In the data rows, 50 means zero.
Here are some points, each followed by its number:
[28,46,30,48,53,59,41,62,72,56,49,57,53,53,62,63,58,40,52,58,62,64,36,40,
 25,38,59,50,66,51,41,39,50,53,57,43,37,67,45,44,48,37,52,33,61,57,56,48,
 55,50,50,63,41,29,54,31,66,51,35,50,59,43,33,44,58,55,69,38,58,56,53,74,
 50,53,35,39,71,63,39,38,50,48,48,42,53,46,50,46,47,40,44,38,54,41,31,53,
 44,36,50,62,60,48,59,32,70] 0
[47,70,56,86,60,39,38,64,66,50,37,47,38,50,75,72,64,31,52,53,43,42,40,59,
 53,50,58,70,78,54,54,44,37,32,85,41,40,50,44,33,68,60,32,74,50,64,81,46,
 39,55,54,63,60,30,54,55,49,55,56,54,72,54,68,69,43,64,44,51,62,77,67,52,
 53,66,45,51,48,60,36,48,78,22,23,48,85,75,54,73,31,42,68,17,64,46,17,54,
 29,36,81,46,61,39,63,55,42] 1
[57,40,56,46,41,50,57,55,53,52,40,49,40,59,33,46,53,49,42,39,39,51,48,54,
 54,58,43,39,47,49,55,38,52,50,42,45,43,58,37,55,46,49,51,47,38,46,47,41,
 52,59,54,59,45,59,53,59,40,61,38,56,46,64,41,52,54,41,32,48,57,40,47,53,
 49,40,51,47,51,54,52,51,40,49,55,45,45,49,54,50,51,45,46,45,47,45,50,47,
 45,51,56,58,59,54,48,49,48] 2
[57,39,51,56,50,43,62,54,42,64,43,65,36,52,49,47,45,54,33,56,54,47,57,39,
 53,49,52,42,58,52,54,41,55,50,51,51,54,45,58,61,54,56,53,52,53,39,45,59,
 48,69,49,50,61,49,47,38,37,44,54,65,52,39,46,41,51,48,56,36,46,58,52,47,
 60,54,54,51,62,37,55,61,43,67,37,65,47,54,45,42,55,62,70,42,55,47,54,25,
 30,40,51,50,62,41,55,59,42] 3
[42,63,54,65,48,39,39,55,57,43,52,46,49,55,58,50,54,43,49,60,55,47,40,53,
 61,59,44,62,48,57,61,46,48,47,53,55,57,59,51,54,51,42,50,46,56,49,50,37,
 46,62,59,41,46,52,51,58,51,57,45,43,51,49,62,45,63,56,44,62,58,58,48,56,
 59,30,40,53,43,71,53,36,49,32,41,58,47,55,58,43,60,63,40,50,68,35,55,48,
 52,45,50,44,55,41,32,41,62] 4
[14,67,38,41,71,58,56,32,40,47,63,59,83,44,41,51,48,46,60,44,65,74,47,27,
 38,33,58,58,37,41,33,35,50,67,38,54,35,52,49,26,46,47,54,43,44,39,49,40,
 63,34,57,31,50,46,27,48,65,45,40,35,48,27,49,33,61,56,59,65,42,41,48,48,
 40,48,40,60,66,64,42,44,43,46,57,47,33,41,72,47,51,58,42,56,50,61,47,63,
 61,52,27,64,51,64,47,40,58] 5
[51,50,58,67,53,54,51,47,42,37,53,52,33,40,69,56,43,32,57,46,62,33,69,37,
 70,61,38,67,77,39,68,69,32,52,65,39,62,35,60,46,66,41,44,65,50,63,59,55,
 22,43,39,62,53,44,53,46,52,23,67,47,76,38,65,81,33,42,53,57,45,42,61,58,
 66,72,46,37,28,32,39,77,77,48,44,51,67,55,52,74,53,22,72,35,63,44,50,24,
 52,45,65,44,64,42,67,63,51] 6
[55,39,52,48,41,48,63,70,47,57,45,45,54,58,61,45,53,51,30,61,45,44,49,47,
 51,56,52,47,51,53,47,38,71,50,49,46,55,57,40,46,55,48,45,41,54,35,47,56,
 57,67,52,43,54,50,53,56,46,50,53,58,41,48,49,35,59,48,50,51,62,54,59,43,
 57,46,50,58,54,62,55,41,47,41,45,44,41,48,47,50,43,52,49,60,54,53,45,42,
 41,44,60,55,54,40,40,37,44] 7
[50,43,45,49,36,40,54,44,55,54,47,39,48,51,23,41,55,54,51,53,49,50,46,48,
 47,57,50,46,52,54,48,46,55,52,54,59,65,53,43,62,50,46,51,49,44,59,45,63,
 50,49,45,45,42,53,52,63,55,54,51,40,41,57,54,45,52,54,38,46,57,42,58,50,
 45,41,57,56,45,53,56,36,43,55,57,41,60,52,52,42,43,46,47,49,50,61,52,55,
 51,56,39,44,47,48,56,28,50] 8
[54,49,48,47,42,53,55,45,45,55,52,48,45,67,40,32,42,55,58,63,35,50,42,55,
 47,58,45,39,41,73,59,26,58,50,42,64,61,55,54,57,47,51,41,45,41,48,40,45,
 47,51,56,58,38,54,61,48,29,50,47,42,39,60,44,63,47,38,44,55,54,29,48,41,
 35,35,46,47,57,48,34,54,47,67,75,56,34,65,53,51,61,49,46,53,49,54,47,41,
 54,53,63,50,50,50,49,56,59] 9
[36,62,56,44,61,61,53,53,39,51,68,46,56,44,53,46,33,46,61,52,36,63,51,51,
 42,43,52,43,35,37,43,49,41,74,34,58,41,68,72,36,41,74,59,44,52,45,68,54,
 67,40,49,47,57,62,46,43,54,36,47,44,45,34,56,45,45,44,64,63,37,37,46,46,
 29,62,43,70,52,47,43,60,54,68,60,48,54,51,62,43,39,63,45,67,36,81,48,58,
 54,61,47,39,32,62,45,49,49] 10
[62,63,65,43,39,59,48,41,51,56,32,28,48,22,56,36,34,50,53,39,37,37,23,25,
 51,59,24,39,63,36,37,53,42,35,57,49,31,48,53,43,62,49,64,44,54,46,68,71,
 56,54,50,52,64,58,54,76,52,66,63,50,63,58,36,44,49,74,40,33,47,65,57,24,
 44,62,62,51,44,38,75,64,46,45,36,49,48,35,24,40,42,27,47,29,38,56,58,73,
 62,76,51,53,29,67,33,34,44] 11
[58,36,38,46,50,47,60,45,47,72,45,58,33,51,63,47,62,49,21,47,54,59,46,54,
 45,46,56,41,49,53,66,40,41,28,42,53,58,63,43,65,44,55,47,52,56,46,41,50,
 45,57,49,52,46,41,51,51,38,60,60,53,47,36,62,51,47,49,55,45,54,50,53,57,
 51,56,63,56,53,39,48,50,38,52,53,59,56,52,57,44,30,65,60,57,62,44,51,38,
 33,58,51,61,53,43,57,43,42] 12
[52,49,46,41,49,42,52,66,53,54,55,51,42,66,42,43,45,56,49,53,46,54,43,42,
 43,48,50,41,58,35,45,44,51,55,47,42,50,60,55,50,63,62,64,47,64,36,49,62,
 56,53,47,45,52,50,55,42,46,47,50,45,39,38,52,43,50,56,51,46,49,53,56,47,
 51,52,53,63,66,56,50,41,47,62,56,54,45,44,50,31,54,51,46,51,53,82,34,50,
 40,42,40,41,53,49,51,43,49] 13
[42,46,52,45,62,67,10,79,68,46,61,56,74,57,70,37,50,41,61,29,30,52,73,61,
 28,32,45,48,64,57,63,45,32,55,43,49,34,75,47,28,41,52,18,42,35,34,45,40,
 41,35,29,72,39,48,70,24,67,34,42,52,60,61,26,50,62,66,80,51,72,49,11,78,
 53,44,50,11,54,38,49,68,71,83,69,40,68,53,39,51,37,41,47,60,34,48,35,54,
 66,41,59,38,49,56,48,49,60] 14
[53,56,52,61,66,38,64,40,29,26,48,59,48,51,46,82,35,54,59,57,95,51,58,52,
 54,47,47,53,44,42,38,60,54,41,73,40,54,56,59,39,67,43,63,77,48,76,43,59,
 53,42,66,55,80,35,42,41,81,25,64,33,43,30,49,76,29,72,55,65,37,29,75,54,
 37,70,43,59,40,61,42,62,51,39,57,41,44,32,59,64,84,13,63,46,47,70,65,47,
 59,39,23,42,59,48,73,61,60] 15
[43,45,55,65,42,22,25,51,60,46,62,41,60,69,58,55,49,34,43,71,55,48,50,68,
 58,49,48,75,59,48,43,50,51,51,51,56,53,43,30,49,62,45,40,55,58,70,58,54,
 44,43,54,38,59,35,58,65,58,61,41,39,62,59,58,53,60,60,36,43,71,69,56,49,
 53,44,45,57,58,53,54,26,60,40,36,70,36,68,39,56,43,73,48,45,74,47,48,62,
 60,30,51,35,65,45,34,46,56] 16
[31,84,26,42,89,40,19,55,76,29,66,61,71,49,66,37,37,36,46,66,60,62,41,47,
 27,42,64,52,43,50,40,37,36,41,40,36,33,58,46,27,53,40,41,34,86,55,28,43,
 71,38,64,29,48,55,21,62,67,72,73,33,50,50,37,53,53,59,53,41,72,53,64,59,
 35,44,65,28,69,72,53,30,32,42,41,61,37,43,30,24,56,60,30,55,43,40,62,65,
 67,50,37,21,48,30,39,39,72] 17
[34,64,56,38,77,76,49,34,60,47,43,77,47,27,55,65,42,57,46,37,48,44,47,19,
 44,61,56,54,49,36,65,35,45,62,50,66,35,33,66,38,43,64,43,50,69,35,49,54,
 38,54,23,25,45,85,35,57,25,41,53,54,66,52,48,50,44,58,55,34,46,67,44,23,
 41,70,56,46,47,20,61,41,32,83,39,29,48,63,18,48,30,57,52,35,29,36,61,54,
 61,77,68,56,49,71,39,40,43] 18
[52,42,51,52,39,41,66,46,41,48,48,49,41,47,42,40,39,47,45,41,43,37,47,52,
 54,57,44,56,46,47,62,59,55,51,34,46,53,42,61,49,50,57,67,52,52,51,48,54,
 33,55,42,42,46,66,42,44,47,39,55,48,46,64,45,42,61,29,37,49,53,47,49,48,
 53,39,58,40,41,46,53,46,39,54,57,65,41,46,59,51,58,43,62,60,58,53,65,53,
 61,58,48,53,47,61,63,46,51] 19
[43,58,55,55,55,57,59,42,48,60,45,68,43,41,43,54,40,36,38,35,64,41,58,34,
 59,51,52,49,42,49,66,62,36,52,42,35,71,33,67,55,45,62,52,55,61,57,45,54,
 45,45,38,39,56,63,49,41,35,18,75,49,49,40,48,56,25,39,70,54,33,37,51,42,
 64,43,74,38,44,27,47,60,46,62,73,65,45,54,46,45,59,39,60,53,65,69,67,24,
 55,61,65,56,50,54,69,64,32] 20
[45,60,45,72,62,62,31,57,52,50,41,54,50,39,51,62,60,34,48,47,62,52,47,38,
 56,44,54,60,66,55,47,29,44,35,71,62,45,48,49,52,49,65,33,52,59,61,63,44,
 53,47,50,63,50,52,44,78,48,40,57,55,65,55,59,59,47,60,38,52,53,63,57,46,
 46,66,55,44,44,39,50,55,67,28,41,46,74,52,52,53,38,41,57,34,62,37,31,66,
 50,53,74,57,68,45,52,54,53] 21
[54,43,64,50,46,59,45,65,50,49,51,48,54,57,55,53,53,42,41,55,45,53,40,62,
 46,46,49,42,57,50,43,51,66,39,51,44,56,46,49,57,54,49,50,55,48,48,46,53,
 66,66,57,55,61,54,66,57,48,53,52,55,44,48,56,44,50,52,47,55,55,48,49,37,
 53,57,53,50,64,51,57,42,55,41,44,50,50,52,51,32,58,64,48,45,51,54,30,55,
 36,48,58,40,44,42,38,57,51] 22
[70,52,29,49,35,57,60,54,45,56,41,49,32,56,60,37,47,61,46,44,48,52,45,58,
 48,57,51,45,50,61,57,55,46,45,42,46,47,50,38,74,40,44,53,37,39,51,56,49,
 59,42,34,47,40,50,41,57,34,54,43,61,42,46,66,46,49,42,34,47,44,38,40,63,
 42,57,46,39,53,43,48,50,44,46,49,52,55,56,54,53,45,59,53,47,44,44,52,37,
 40,50,47,52,44,44,48,40,44] 23
[49,53,48,47,61,46,23,53,52,34,60,50,52,61,62,49,41,41,61,56,54,48,84,57,
 64,47,51,72,53,49,61,60,40,55,42,45,54,52,57,59,62,43,40,50,48,50,45,50,
 47,47,35,44,55,50,51,48,71,44,55,28,54,45,49,54,45,52,38,38,56,55,51,58,
 55,42,35,43,40,58,51,42,57,49,43,49,46,48,37,59,60,49,45,50,47,38,67,44,
 64,42,40,31,55,37,31,48,54] 24
[53,36,62,55,33,46,38,73,61,60,57,49,60,58,55,55,53,64,48,69,39,41,39,45,
 44,33,46,50,65,52,32,57,77,49,60,36,41,52,43,48,60,61,39,67,46,51,52,51,
 62,70,71,63,63,37,72,45,47,62,46,60,32,54,56,42,67,63,50,32,56,69,69,51,
 42,67,44,54,61,63,68,33,60,34,28,36,45,46,53,48,46,63,51,33,39,63,26,65,
 24,34,65,49,61,37,54,70,48] 25
[56,43,50,45,38,50,57,59,52,43,49,42,31,64,43,44,58,62,49,69,48,45,45,53,
 54,47,51,47,34,48,50,51,51,51,52,49,52,47,47,68,57,43,43,51,49,43,58,54,
 59,56,51,50,56,51,62,59,43,61,54,55,42,48,54,35,48,65,48,38,48,54,70,49,
 44,59,38,70,54,61,52,52,51,34,52,46,51,49,50,53,53,58,55,54,36,62,40,47,
 45,40,55,52,49,43,41,43,47] 26
[22,71,24,43,48,70,41,39,42,30,61,70,72,45,41,39,43,56,72,42,72,64,47,54,
 38,29,58,45,41,43,35,48,36,59,41,51,28,49,53,37,43,40,45,39,59,56,34,37,
 71,28,69,43,48,53,35,43,64,61,40,57,48,45,58,60,67,56,54,43,40,42,38,60,
 37,58,32,46,55,70,46,61,27,40,62,45,38,47,78,33,53,44,39,56,38,57,48,57,
 61,53,31,52,52,60,50,47,73] 27
[42,48,46,42,45,41,46,40,38,45,45,46,39,65,47,45,50,50,50,50,49,46,51,66,
 54,48,44,54,50,55,66,35,58,51,43,62,57,43,46,69,48,47,45,53,36,55,48,39,
 39,46,58,41,35,58,57,55,44,59,41,34,38,46,45,43,46,46,38,62,65,41,56,42,
 53,39,56,47,43,46,47,59,58,53,53,56,60,64,61,50,52,57,34,62,55,42,59,48,
 65,47,39,59,61,40,40,46,51] 28
[53,35,52,41,33,40,48,51,57,59,47,50,47,54,39,48,57,51,48,48,48,53,58,45,
 60,50,52,46,50,67,49,47,64,53,50,56,57,55,37,50,53,46,42,63,38,37,49,48,
 47,53,58,44,46,46,60,62,49,70,48,50,45,55,52,42,50,47,50,50,54,48,49,54,
 45,42,52,43,58,54,53,42,38,49,56,64,48,51,62,50,49,49,41,43,57,52,49,56,
 48,59,48,41,55,51,46,31,59] 29
[59,45,57,45,46,62,56,48,44,44,33,59,50,36,65,42,39,41,49,53,61,31,49,51,
 54,48,30,54,60,54,44,64,43,44,50,40,49,30,56,42,60,32,53,64,54,50,54,42,
 30,54,38,55,45,45,44,32,61,26,45,49,66,56,41,50,57,42,55,54,48,66,53,48,
 75,61,50,29,35,36,51,46,57,56,40,50,57,47,45,52,60,44,67,41,61,36,54,42,
 61,63,51,51,48,56,56,71,44] 30
[55,39,55,57,38,34,47,47,51,60,44,48,48,58,50,55,55,50,42,38,40,50,52,52,
 60,55,48,43,57,57,42,47,58,56,49,48,57,51,41,49,56,56,51,56,38,50,55,51,
 50,49,57,44,38,58,55,51,37,65,49,49,44,61,44,27,60,35,52,35,63,59,48,41,
 53,42,52,47,44,48,47,40,42,48,49,54,52,47,44,45,45,46,44,52,69,48,49,62,
 52,59,49,56,57,55,52,43,45] 31
[61,62,52,51,57,42,47,53,34,40,49,43,61,42,45,59,46,59,75,55,41,56,47,73,
 54,38,57,46,38,47,51,55,47,45,51,38,50,55,69,52,52,57,58,50,48,49,54,52,
 58,44,71,58,62,51,54,45,50,45,55,55,34,30,66,52,31,42,48,68,39,37,57,50,
 31,46,53,54,49,56,56,55,53,51,51,39,41,45,61,54,60,43,36,70,40,71,50,60,
 55,52,42,46,30,46,37,46,44] 32
[51,36,54,53,38,41,44,66,61,61,55,42,46,57,33,38,59,64,40,60,49,53,49,40,
 41,53,49,42,52,57,42,38,56,63,41,36,55,57,39,52,49,42,54,49,54,39,43,70,
 56,59,53,51,48,43,55,53,45,54,51,45,36,65,47,44,53,51,36,48,61,51,62,63,
 32,57,56,58,44,51,56,36,37,53,44,51,51,44,52,49,44,59,56,49,45,50,44,49,
 44,52,44,42,48,42,52,40,49] 33
[51,42,55,55,40,47,43,76,60,72,53,42,59,55,65,54,54,44,47,54,39,51,39,48,
 51,50,41,44,62,60,50,60,61,39,45,51,37,68,47,47,67,60,39,60,63,55,71,57,
 56,67,50,50,68,35,55,60,49,63,52,48,46,50,37,32,56,61,40,45,47,64,65,48,
 47,54,48,53,60,52,62,38,51,35,32,55,50,53,36,56,51,54,60,37,61,69,29,63,
 31,41,65,53,59,41,53,60,42] 34
[61,51,62,43,50,61,45,49,60,41,56,32,42,32,43,25,68,51,56,29,50,51,47,37,
 51,73,37,52,62,38,56,33,38,53,54,48,43,55,36,46,47,53,60,38,41,40,62,65,
 59,45,37,54,37,46,59,68,73,50,46,38,54,68,49,31,55,47,44,28,59,57,43,66,
 54,42,46,50,35,40,48,60,48,48,44,19,61,37,43,42,24,37,55,59,33,47,51,57,
 50,57,34,63,45,53,53,23,59] 35
[45,38,54,43,36,50,55,46,46,45,48,49,52,57,48,48,57,42,62,53,42,45,50,52,
 56,46,48,45,47,65,51,56,57,50,45,53,63,35,52,58,50,52,40,38,44,49,52,39,
 53,39,60,52,32,56,50,48,36,49,48,52,48,65,54,49,51,53,55,54,60,31,48,45,
 67,33,65,48,56,43,48,57,45,51,67,63,58,56,37,46,59,62,47,50,59,49,47,43,
 56,47,58,55,45,53,57,40,59] 36
[53,42,53,49,33,48,43,63,52,52,36,26,47,51,42,35,46,57,38,54,35,40,40,48,
 55,53,47,50,67,54,50,55,56,66,38,49,54,58,47,53,70,46,70,55,52,42,44,63,
 59,66,38,58,54,54,65,40,56,63,47,46,38,57,36,40,49,51,46,39,44,59,54,49,
 48,36,54,42,54,51,49,41,38,53,42,52,40,47,35,55,40,48,53,52,58,62,33,61,
 42,51,51,56,45,50,44,48,41] 37
[33,42,40,44,51,66,51,41,53,33,44,51,67,44,40,72,54,54,63,45,65,54,42,62,
 36,44,55,56,60,50,38,42,33,77,66,54,29,67,44,38,44,46,33,43,43,62,59,22,
 42,37,55,52,28,30,43,35,85,55,6,38,58,47,45,42,67,48,67,43,68,59,36,61,
 47,31,18,50,64,65,34,59,50,38,43,55,53,44,59,57,46,43,53,55,53,29,48,53,
 50,32,34,74,62,63,51,61,82] 38
[63,60,57,60,57,50,48,48,53,36,49,57,40,51,66,52,44,32,66,35,61,27,63,51,
 70,61,47,80,59,50,65,67,19,41,72,37,54,39,55,52,67,47,40,58,50,64,56,62,
 21,44,35,61,60,46,54,49,62,29,62,47,68,44,64,72,33,48,45,51,50,57,47,56,
 73,60,44,47,27,50,32,63,73,39,41,38,73,67,46,76,58,19,63,27,59,41,63,34,
 53,46,68,40,64,49,64,57,49] 39
[46,47,61,63,59,55,54,45,47,61,51,47,47,48,54,44,55,60,55,38,43,46,55,45,
 37,50,46,46,53,57,67,68,49,43,62,42,46,41,41,46,52,57,53,47,42,49,60,42,
 45,56,46,47,33,57,58,48,35,43,61,50,58,56,55,58,40,57,57,62,43,41,47,43,
 53,44,63,57,41,42,38,63,61,56,56,58,57,71,46,60,49,44,61,55,44,47,46,51,
 57,59,66,46,45,70,60,57,46] 40
Which two points above are nearest to each new point by angle? Their numbers follow each, nearest first.
[55,49,54,54,52,58,44,57,53,39,62,43,62,43,55,45,50,61,54,48,52,57,46,49,
 41,34,58,52,51,51,33,49,56,55,48,49,25,56,49,36,59,51,54,59,43,56,47,51,
 64,51,63,47,62,46,41,49,50,57,56,60,40,53,65,45,58,59,52,47,58,54,62,56,
 31,70,42,64,57,59,71,54,55,40,33,34,47,41,63,48,67,56,35,37,30,64,44,56,
 53,40,47,45,44,50,45,61,61] 25 27
[67,64,41,44,46,45,46,61,70,53,35,19,35,45,55,52,49,42,46,50,49,47,36,46,
 47,51,59,44,43,42,38,45,40,19,46,28,49,61,53,55,25,39,55,33,67,41,45,53,
 60,45,55,63,56,49,50,68,47,58,47,51,53,51,53,38,45,43,57,24,62,61,41,44,
 56,46,60,40,64,47,44,55,45,68,49,50,55,23,37,23,31,40,40,51,44,36,47,43,
 46,70,46,69,50,52,24,37,60] 11 35
[61,55,53,79,57,49,62,34,43,38,44,65,31,34,53,52,43,42,47,39,62,43,47,42,
 78,62,47,75,58,61,62,63,43,33,72,38,45,28,58,45,58,46,52,63,47,55,63,52,
 28,44,33,62,37,57,51,58,46,27,68,55,67,45,55,79,34,50,44,63,32,44,64,55,
 54,67,61,43,42,35,36,65,47,41,51,56,68,55,45,67,53,41,67,41,60,50,49,39,
 50,50,57,44,51,49,65,69,29] 6 39
[42,39,44,55,51,43,41,51,50,57,58,47,58,65,31,50,61,53,41,38,50,60,56,66,
 48,43,44,56,43,44,61,49,52,45,31,53,48,63,55,50,36,71,50,46,57,45,55,43,
 53,48,60,34,37,67,56,40,46,52,47,38,38,37,42,40,53,48,50,61,43,42,40,42,
 50,37,53,57,63,41,43,55,55,55,70,58,53,64,68,42,35,57,53,68,66,62,65,54,
 69,42,47,60,42,55,54,56,41] 28 10
[43,40,45,43,43,42,59,46,47,66,43,54,48,62,45,50,55,51,35,60,61,64,44,49,
 57,48,58,47,47,61,50,43,71,46,46,45,56,47,50,62,58,42,38,51,41,55,53,50,
 51,57,52,44,45,38,36,42,48,65,39,57,47,53,31,34,54,53,46,54,50,62,45,48,
 55,31,51,39,60,50,55,42,48,51,37,57,41,51,61,53,52,54,47,47,64,42,47,43,
 39,54,55,56,56,51,48,51,44] 29 7
[48,41,32,45,53,60,74,32,40,40,67,73,41,52,52,57,57,48,56,64,68,62,46,58,
 54,50,50,54,46,63,59,43,47,53,36,47,51,36,49,49,51,48,38,43,42,37,60,29,
 50,52,40,44,42,29,41,30,63,47,44,45,48,48,41,50,48,35,74,50,44,55,24,63,
 74,34,31,38,60,51,33,56,39,42,39,44,42,45,53,56,65,51,59,56,49,43,51,49,
 41,45,44,76,37,61,61,51,53] 38 5
[49,54,50,48,43,49,40,50,41,43,51,55,61,37,43,52,69,64,57,56,63,49,42,52,
 49,35,43,43,43,50,31,40,54,57,53,59,58,57,47,50,54,58,33,46,45,64,39,42,
 61,65,64,66,73,44,46,46,50,47,30,51,44,49,63,52,65,73,54,36,53,48,63,52,
 49,53,23,66,56,60,55,65,47,39,52,27,36,32,66,47,52,61,50,56,36,52,43,46,
 44,37,46,62,51,41,57,62,51] 25 27
[47,55,44,56,52,48,63,54,42,52,33,48,49,52,56,40,51,42,54,54,49,42,50,43,
 49,54,52,41,47,44,53,73,38,42,58,38,64,44,59,44,59,51,58,63,46,53,50,61,
 35,49,43,48,47,65,52,42,49,40,61,58,40,56,40,64,47,44,44,51,39,50,55,54,
 54,55,53,39,51,50,45,55,49,47,53,64,44,57,40,58,56,30,55,43,43,44,42,46,
 45,52,48,41,63,42,61,57,38] 6 20
[61,56,47,46,46,67,42,38,57,37,55,32,50,37,49,53,61,58,53,48,49,37,29,62,
 45,46,35,54,38,45,40,47,43,29,52,43,54,33,41,56,34,51,50,41,46,58,63,39,
 61,46,71,40,45,38,53,61,49,53,43,68,59,48,57,55,60,49,52,49,49,52,44,50,
 40,46,60,41,41,57,61,60,64,46,53,58,51,42,38,40,48,50,45,45,34,42,60,50,
 50,67,46,63,31,52,44,55,46] 11 35
[51,53,43,37,51,61,40,37,49,41,46,44,41,46,48,51,31,58,55,60,61,31,53,48,
 52,48,45,48,38,55,50,60,43,49,44,44,49,38,65,51,32,52,56,39,72,49,45,38,
 56,48,55,51,60,57,45,45,52,47,59,53,56,35,47,48,38,46,62,57,49,49,57,22,
 55,48,73,39,43,46,50,59,54,53,60,57,55,29,48,35,54,44,43,49,41,50,52,39,
 49,64,49,53,37,53,38,51,54] 20 11
[75,50,63,37,54,48,42,49,45,62,48,38,45,51,47,55,50,48,55,63,44,47,53,56,
 54,46,59,53,26,46,41,66,40,22,30,35,49,56,59,64,40,53,42,42,60,58,49,45,
 52,56,56,57,60,49,63,58,42,57,50,69,52,32,64,51,28,37,47,55,40,58,47,35,
 62,46,44,50,60,46,54,61,54,54,51,63,49,38,57,44,47,44,55,58,38,47,48,30,
 40,44,50,60,40,36,22,49,46] 32 26
[55,46,46,51,58,44,58,52,42,57,48,58,28,61,44,49,52,63,24,43,49,47,59,44,
 61,59,51,33,42,46,49,49,49,53,49,47,61,55,54,79,39,45,61,44,44,46,36,48,
 48,47,39,49,49,66,39,45,48,41,59,64,52,50,54,50,34,36,39,50,37,33,41,53,
 44,48,61,52,44,49,56,52,43,61,68,40,48,59,55,42,45,48,52,62,57,55,59,28,
 58,43,47,40,50,42,53,47,34] 20 23
[46,49,63,38,60,56,61,56,34,53,49,60,44,30,55,46,37,55,55,46,50,51,71,41,
 59,59,50,40,40,52,61,71,46,56,44,51,64,39,59,46,53,53,53,40,41,47,41,46,
 33,45,31,52,50,63,60,51,44,34,58,58,52,54,44,49,49,39,62,56,46,31,40,36,
 57,44,55,37,39,40,53,67,45,61,62,57,49,51,45,38,55,45,68,53,44,46,63,48,
 62,56,62,60,42,56,52,59,48] 20 19
[56,46,42,38,44,62,51,44,67,45,56,36,46,42,69,45,49,56,60,57,46,50,47,58,
 42,56,46,65,53,48,45,44,46,39,34,50,40,54,37,50,33,63,31,44,48,46,61,32,
 58,40,52,41,25,48,55,54,56,42,38,54,56,43,57,48,57,44,66,47,52,71,36,57,
 58,57,41,45,49,50,57,67,44,57,54,37,68,31,41,46,39,59,44,50,41,45,52,59,
 55,47,46,60,37,57,37,39,55] 35 14
[72,57,57,40,57,81,39,61,54,66,69,32,54,35,59,54,55,70,97,43,27,63,57,56,
 37,41,68,45,16,41,53,65,29,50,33,54,47,44,77,51,25,85,38,42,45,20,71,46,
 58,41,58,52,67,49,68,52,37,44,49,48,73,34,65,46,36,15,84,53,38,46,31,24,
 53,32,43,32,38,47,39,74,82,83,69,45,52,47,40,42,30,37,53,79,28,49,41,47,
 41,58,81,52,21,65,22,62,57] 10 32
[58,39,71,48,29,40,42,69,57,79,46,43,54,56,38,44,66,49,38,47,39,45,52,45,
 58,52,46,38,69,56,47,52,57,48,51,41,43,61,29,50,56,55,45,57,54,44,54,58,
 56,66,61,52,50,40,52,47,45,57,54,61,43,53,45,44,57,49,50,52,55,59,59,55,
 51,44,46,36,55,44,58,38,57,41,62,57,47,45,34,59,39,53,55,42,50,46,33,54,
 31,55,66,67,63,49,57,42,51] 34 25
[59,49,43,45,52,49,56,43,53,41,29,55,55,41,52,46,46,56,36,39,61,40,52,41,
 62,63,36,44,46,49,46,45,57,38,72,53,48,50,47,63,60,34,66,50,54,44,42,60,
 47,43,35,48,48,74,44,68,45,51,62,57,34,56,38,54,42,66,44,41,54,57,50,50,
 47,63,62,49,41,37,66,56,40,70,40,43,42,51,40,39,59,41,47,54,39,38,56,45,
 55,68,37,61,52,45,55,43,51] 11 18
[67,56,51,51,49,49,58,54,32,60,45,34,47,46,61,50,42,68,56,49,29,68,50,67,
 55,45,62,31,37,41,58,65,53,53,46,73,44,52,54,51,24,35,66,53,31,53,52,46,
 59,40,57,57,66,51,63,43,35,66,42,72,61,38,60,60,29,37,58,60,43,45,29,44,
 41,42,56,49,50,49,50,63,49,56,58,48,54,51,67,53,51,34,42,56,43,49,54,48,
 51,62,48,44,28,52,39,55,36] 32 10
[52,62,50,67,58,46,54,49,51,50,46,46,32,55,59,59,38,42,45,61,67,37,61,38,
 57,49,56,51,61,38,62,50,59,33,59,40,67,37,58,45,61,44,50,72,48,58,57,63,
 47,51,43,68,53,48,59,56,46,38,59,64,56,50,45,75,44,44,43,43,44,55,56,45,
 76,55,49,50,45,49,46,54,63,38,38,67,61,50,54,58,50,41,67,30,65,56,53,31,
 34,35,60,42,62,39,53,59,40] 6 39
[41,41,56,49,67,58,48,46,69,52,64,70,68,36,50,51,78,45,49,22,42,49,69,47,
 33,57,63,60,45,32,67,33,40,56,40,70,39,69,79,42,31,79,47,52,53,27,40,38,
 48,52,40,38,54,56,55,46,39,36,60,50,61,32,59,58,51,66,61,55,36,74,42,46,
 47,71,47,79,44,39,65,66,56,66,39,41,78,48,46,21,24,61,46,62,37,43,53,49,
 48,49,54,60,30,59,51,52,44] 18 10
[41,43,53,51,49,54,61,56,55,51,32,42,45,31,39,34,46,45,48,45,34,40,39,42,
 53,53,40,27,37,50,50,48,55,62,45,48,50,55,39,45,61,54,69,40,51,43,52,49,
 53,58,31,60,42,66,56,51,53,67,55,42,50,72,29,36,66,49,48,32,51,46,55,50,
 51,49,57,42,55,39,61,47,46,47,49,49,45,36,37,62,46,35,58,43,40,40,44,59,
 49,67,53,56,53,46,56,48,49] 37 11
[36,61,36,42,62,43,52,40,50,47,58,64,47,51,53,49,59,45,45,55,51,50,50,56,
 39,55,57,55,54,61,43,50,52,51,48,44,58,52,37,48,58,39,39,54,65,51,45,44,
 45,50,48,52,38,50,32,56,66,55,50,47,49,51,41,58,52,53,54,56,63,57,34,56,
 47,44,33,46,64,73,38,44,43,47,39,52,47,57,58,61,61,48,43,50,66,37,62,55,
 48,51,43,51,46,49,45,40,67] 17 38
[54,44,59,39,48,51,61,47,55,55,36,58,48,56,48,52,52,55,29,58,45,46,46,40,
 53,53,52,45,50,58,46,56,69,46,46,48,55,35,54,62,46,41,45,58,46,44,49,57,
 42,61,49,41,50,50,42,33,47,57,51,63,40,52,22,57,50,49,50,48,46,42,56,45,
 60,48,49,35,52,57,42,49,44,44,43,60,46,49,42,62,47,47,57,43,54,40,56,50,
 38,55,65,50,46,58,52,60,44] 3 30
[44,68,30,50,67,40,38,53,65,41,47,48,38,55,51,47,55,44,39,57,56,64,52,47,
 47,55,59,63,60,60,30,40,34,53,59,30,50,70,44,46,47,46,39,42,54,36,40,54,
 53,29,48,46,35,55,29,48,67,52,55,39,56,58,43,57,43,52,38,30,52,48,61,78,
 53,62,66,56,48,64,50,36,52,51,36,42,57,53,46,44,50,49,49,45,51,42,49,49,
 57,45,37,42,65,40,49,39,59] 17 0
[60,65,72,54,40,54,58,60,54,67,44,38,43,43,39,41,70,44,38,24,39,66,51,58,
 49,63,66,37,56,28,43,76,52,52,50,51,44,49,35,45,44,39,70,48,42,57,57,58,
 60,41,59,51,61,53,58,46,59,73,44,60,50,57,50,46,42,29,48,47,39,32,43,54,
 51,34,58,38,47,43,54,37,48,55,49,20,51,56,47,50,39,46,36,54,50,47,61,58,
 45,61,38,57,54,59,56,27,32] 35 2
[42,55,43,55,58,45,30,47,66,29,62,52,67,58,52,54,47,38,49,49,67,61,63,52,
 44,50,53,59,62,47,38,35,38,62,43,65,44,61,29,41,49,36,39,34,63,55,40,39,
 48,50,51,49,28,43,40,55,66,61,52,42,51,55,31,38,61,56,59,54,64,54,35,68,
 46,37,46,42,50,62,55,33,41,30,36,60,50,60,50,54,58,53,32,54,54,47,54,65,
 55,37,39,46,47,41,39,39,71] 17 38
